Each row is where one point has got to under a steady rotation. How many steps took it there?
The counts run from 0 to 318.
[169 144 125 190 149 142 135 153 167 128 116 157 120 135  79 136 115 111
  97 114 171 129 169 105 118 133 142  79  99 164 147 162  76 144  88  94
 151 162 105 113 127 112 122 159 136 123 140 140 145 122 134 132 176 125
 126 103 182  93 123 135 109] | 302
[164 151 134 176 162  97 131 165 143 142 185 111 140 157 137 164 118 133
 110 102 122 125 135 101 189 166  92  88 133 165 159 112  83 136 130 115
 151 188  88 125 127 120 166 153 118 150 101 101 104  94 104 136 116 183
 121 100  93  87 147 125 123] | 62
[177 156 167 115 133 134 119 162 108 127  83  88  96 151 111 118 125 145
 143 107 182 109  98 171 132 135 130 148 149 189  80 119 105 108 154  57
 115 150 106 142 137 174 147 159 144 143 113 127  99 129 141 108 143 152
 156 111 118  91 139  98 118] | 183
[116 122 141  70  89 125 174 128 118 105 135 131 127  71  69  87 135 139
 116  99 114 116 136  80 107 106  76 149 108  96 151 153 171 139  84 129
 147 133 152 100 168  76  93 134 127 112  91 152 159 129 143 164 132 106
 132 143 145 141 141 127 143] | 235
[121 117  81 109 112 102 148  97  81  92 126 127 116  94 115  81 164 129
 155 166  91 160 120 172 167  98 117 136 194  86 128 113 118  99 136 110
  98  72 139 106 164 117 116  85 124 110 148  96 123 150 149 106  89 126
 107 111 124 141 111 113 152] | 3
[125 109 127 140 131 116 101 157  90 120 175 114 112 135 163 103 140  99
 124 122 112 154 130 151 172 121  96 144 143 121  76  83 116 149 206 140
 115  81 121 132 130 156 148 136 170 145 187 102 143 119  76 131  83 137
 135 125 150 138 128 141 146] | 57
[109 173 137  99  81 101 158 136 140 121  88 142 114 136  85 102 102 136
 125 130 186  85 107 169 105 108 111 175 143 120  77 157 172 144 111 152
  94 102 138 139 147 115 141 172 118 119 145 172 154 114 141 110 140 179
 151 122 129 178 128 150 117] | 276
[110 124  93 113 110  73 140 109  90 124 120 144 103 139  97 106 143  95
 101 170 128 128 148 157 165 127  94  89 182  91 112 115 130 151 156 135
 105  63 120  98 189  93 132 127  86 125 131 148 138 137 134 126 125 140
  80 109 100 132 104 133 129] | 245
[109 105 134 116 127 163 124 120 161 146 161 111 173 115 211 147 142 116
 145 104  82 148 151 133 112 161 170 111 109  90 169  83 123 136 135 177
 176 106 136 154  87 106 111  62 105 146 142 101 115 157 148 138 113  96
  97 152  99 153 123 140 113] | 288
[152  88 122 133 136 116 104 132  72 111 125 113  68 146  91  68 164  85
 136 112 136 146 161 140 146  94 118 127 156 144  99 112  76 141 189  80
 115 105 122 104 154 138 119 126 205 127 130 118 143 152 116 133 121  99
 107 111 169 107 129 101 157] | 299
[136 105 115 137 136  84 122 157  98 155 187 115 123 117 116 138 132 112
  91 148  68 162 126 120 206 160  67  88 163 114 122 100 109 175 177 114
 152 109  93 111 155 111 140 106 110 150 123 106 121  85  91 140  79 121
 111 105  99  99 128 124 133] | 134
[117 104 117 155 146 120 135 136 150 145 154 147 163 101 144 183 136 113
  77 144  78 157 159  82 159 166 133  51 124 117 163 112 101 171 139 162
 167 117 102 135 135 106 102 111  66 147 107 122 133 112 105 159 129  95
  92 131 100  98 143 126 126] | 171
[108 143 152  79 111 127 180 138 117 122 106 149 168  63 126 122 110 141
 105  96 107 133 122  75  83 122 124 116 113 163 160 134 149 144 124 118
 129 162 141 127 145 115  82  86 103 116  58 111 111 107 115 189 128  87
 154 172 109  86 175 102 129] | 32
[147  82 122 156 169 133 114 137  98  93 108 138 101 142  72 113 159 108
 124 145 121 153 120 141 166 124 130  87 152 152  80 126  59 117 170  55
 123 135 110 126 166 141 130 126 163 141 134 118  92 104 103 139 137 110
 117 100 138  63 130  87 141] | 300
[147 127 128 118 120 162 148 136 122 102 104 143 155  93 131 118 134 164
 140 121 126 153  76 179 140 105 176 167 163 154 113 137 117  87 156  62
  98 107 154 157 141 171  99 104 158 110 148  77  91 116 105 137 118 111
 188 147 147 106 142 120 147] | 112
[ 69  57  96 133 149 134 144 113 121 119 130 182 147 125 113 165 138  93
 111 172  85 119 121 124 138 146 157  60 144  87 102 138 115 162 153 138
 126  59 135 139 165 104 122 124  81 138 161 152 126 101 105 153 134  83
 116 124  82 145 129 142 135] | 207
[106 124  79 138 102 130 114 164 155 173 133 138 137 124 111 134 125 136
  91 165 170  92 135 172 138 166 157  93 159 107 127 137 155 153 112 116
 138  88 105 121 171 115 122  99  52 119 160 168 127 119 168 117 146 125
 116 115  79 132  77 155 119] | 284
[169 157 139 161 126 170 130 184 162 131 198 112 156 110 154 136 118 163
 127  86 121 159  86 132 151 133  98 171 100 148 119 138 130 104 116  95
 136 163 123 131 111 138 127 112 181 127 137 116  90 109  90 135  87 134
 195 132 154 119 151 156 143] | 305
[127 103  95 141 128 182 157 101 136 119  82 170 177  94 109  89 124 149
 139 146 132 138 114 160  91  96 196 128 133 122 126 157 113 124 137  76
 107  94 165 136 160 146  81  97 148 104 157 110 103 150 131 142 148  81
 165 145 131 120 135 139 123] | 113
[131 135 135 163 154 131 113 148 148 133 162  95 155 154 211 176 117 112
 152  87 121 115 133 133 117 157 156 103  74 141 127  85  90 124 148 128
 154 157 112 160  86 148 166 119 136 172 139 106  92 104 113 135 142 129
 160 129 105 100 147 170 117] | 139
[101 147 113 105 100  66 155 108  94 112 134 166 150  89 132 126 121 103
 127 146  83 150 154  96 164  97  85 125 171 108 152  95 129 138 123 168
 105  69 123 135 170  83 113 127 101 113 126  77 165 127 110 141  78 147
  63 127 122 138 143 105 135] | 281
[120 207 148  98  90  96 150 134 136 122 109 133 128  90 105 104 106 149
 121  83 165 108 130 115 129 120  74 172 120 163 136 151 178 149  88 184
 113 151 130 124 133 102 133 171 102  81  92 138 176 117 114 124 119 187
 140 138 155 150 158 116 124] | 312
[172 189 134 193 137 122 121 154 144 132 175 109 127 129 135 127 106 151
 123  95 139 141 137 128 167 123  85 153 125 169 134 138 103 105 112 124
 137 168 101 118 123 143 170 152 187 137 135  87 122 134  97 125 112 185
 149 104 164 120 146 131 151] | 304
[114  71 156 133 153 167 133 117 132 127 109 124  99 137  97 192 153 117
  96 122  96 113 144  76 127 153 129  81  86 121  94 134 105 147 151 145
 175 140 117 133 112 121 108 155 113 151 120 168 140 116 127 150 154  75
 104 134 120 101 138  81 121] | 14
[100  76 134  98 127 122 142  62 124  73  85 137 116 129  98 179 150 131
 150 185  78  78  96 103 125 120  97 120 106  92  77 137 135  71 124 150
 110 122 145 136 152 133 163 143 136 151 108 144 106 126 140 122 136 124
 126 124  90 127 167  86 143] | 161
[144 125 125 162 160 184 149 124 125  95 128 174 161 113 102 133 127 129
 121 115  84 156 154  85 103  96 171  99 110 163 162 142  83 128 136 105
 147 165 137 138 135 140  93 109 163 117 122  85 131 130  97 169 146  61
 136 129 180  93 150 114 133] | 225
[123 110 118 177 154 122 153 152 141 121 156 169 159 124 135 156 115  94
  89 108 107 128 162  62 130 125 112  67  82 150 168 134  83 173 121 118
 168 161 119 117 134  97 111 126 130 141 109 114 116  99  87 153 130 101
 135 131 124  87 147 146 125] | 23
[114 158 151  94 119  95 180 112 133  93 141 128 133  94  85 163 127 158
 130 129  75 112 114  78 154 118  48 134 130 138 142 155 142  95  87 149
 128 171 145 122 155 104 141 153 130 131  66 117  96 101 100 125 111 161
 139 136 105 110 189  77 134] | 273
[155 142 159  68 119  84 133 138  72  99 156  84 103 128 150  68 132  86
 162  80 126 141 149 120 122  85  83 132 124 134 134  71 106 150 164  99
 134 133 129  90 159 131 126  99 155 146  95  98 133 132 130 139 100 129
 107 158 125 111 125 124 143] | 142
[134 105  97 180 139 114 103 131 113 113 141 146 110 163 127  93 115  84
 123  97 169 128 144 137 113 104 144 125 109 104  71 113 112 182 170 109
 142  75 122 121 134 137 127 145 181 142 190 135 149 140 111 131 127 126
 117 114 175 165 105 178 131] | 20
[126 151 119 158 120 198 148 113 204 103 141 150 173  89 139 164 121 171
 132 114 126 121 120 114 110 129 154 143  75 120 162 157 146  91  61 169
 140 165 154 151 101  89 133 120 154 111 142 145 133 146 134 131 141 136
 145 140 165 168 130 167 132] | 194
[122 156 131 148 144  89 129 131 135 149 168  95 133 152 161 188 129 140
 106 145 117 131 143 137 207 162  95  94 155 139 150  98  98 140 138 168
 147 144 106 142 110 119 173 144  73 143 121 106 132 120 136 113 111 175
  90  90  93 106 119 124 114] | 210
[157  92 117 170 140 160 118 111 121 101 109 147 130 127  78  95 143  80
 135 114 151 135 179 123  84  82 170  85 108 143 116 117  70 158 147  71
 143 128 131 106 140 125 108 149 176 115 157 125 153 145 135 144 163  76
 114 115 174 121 139 130 134] | 262
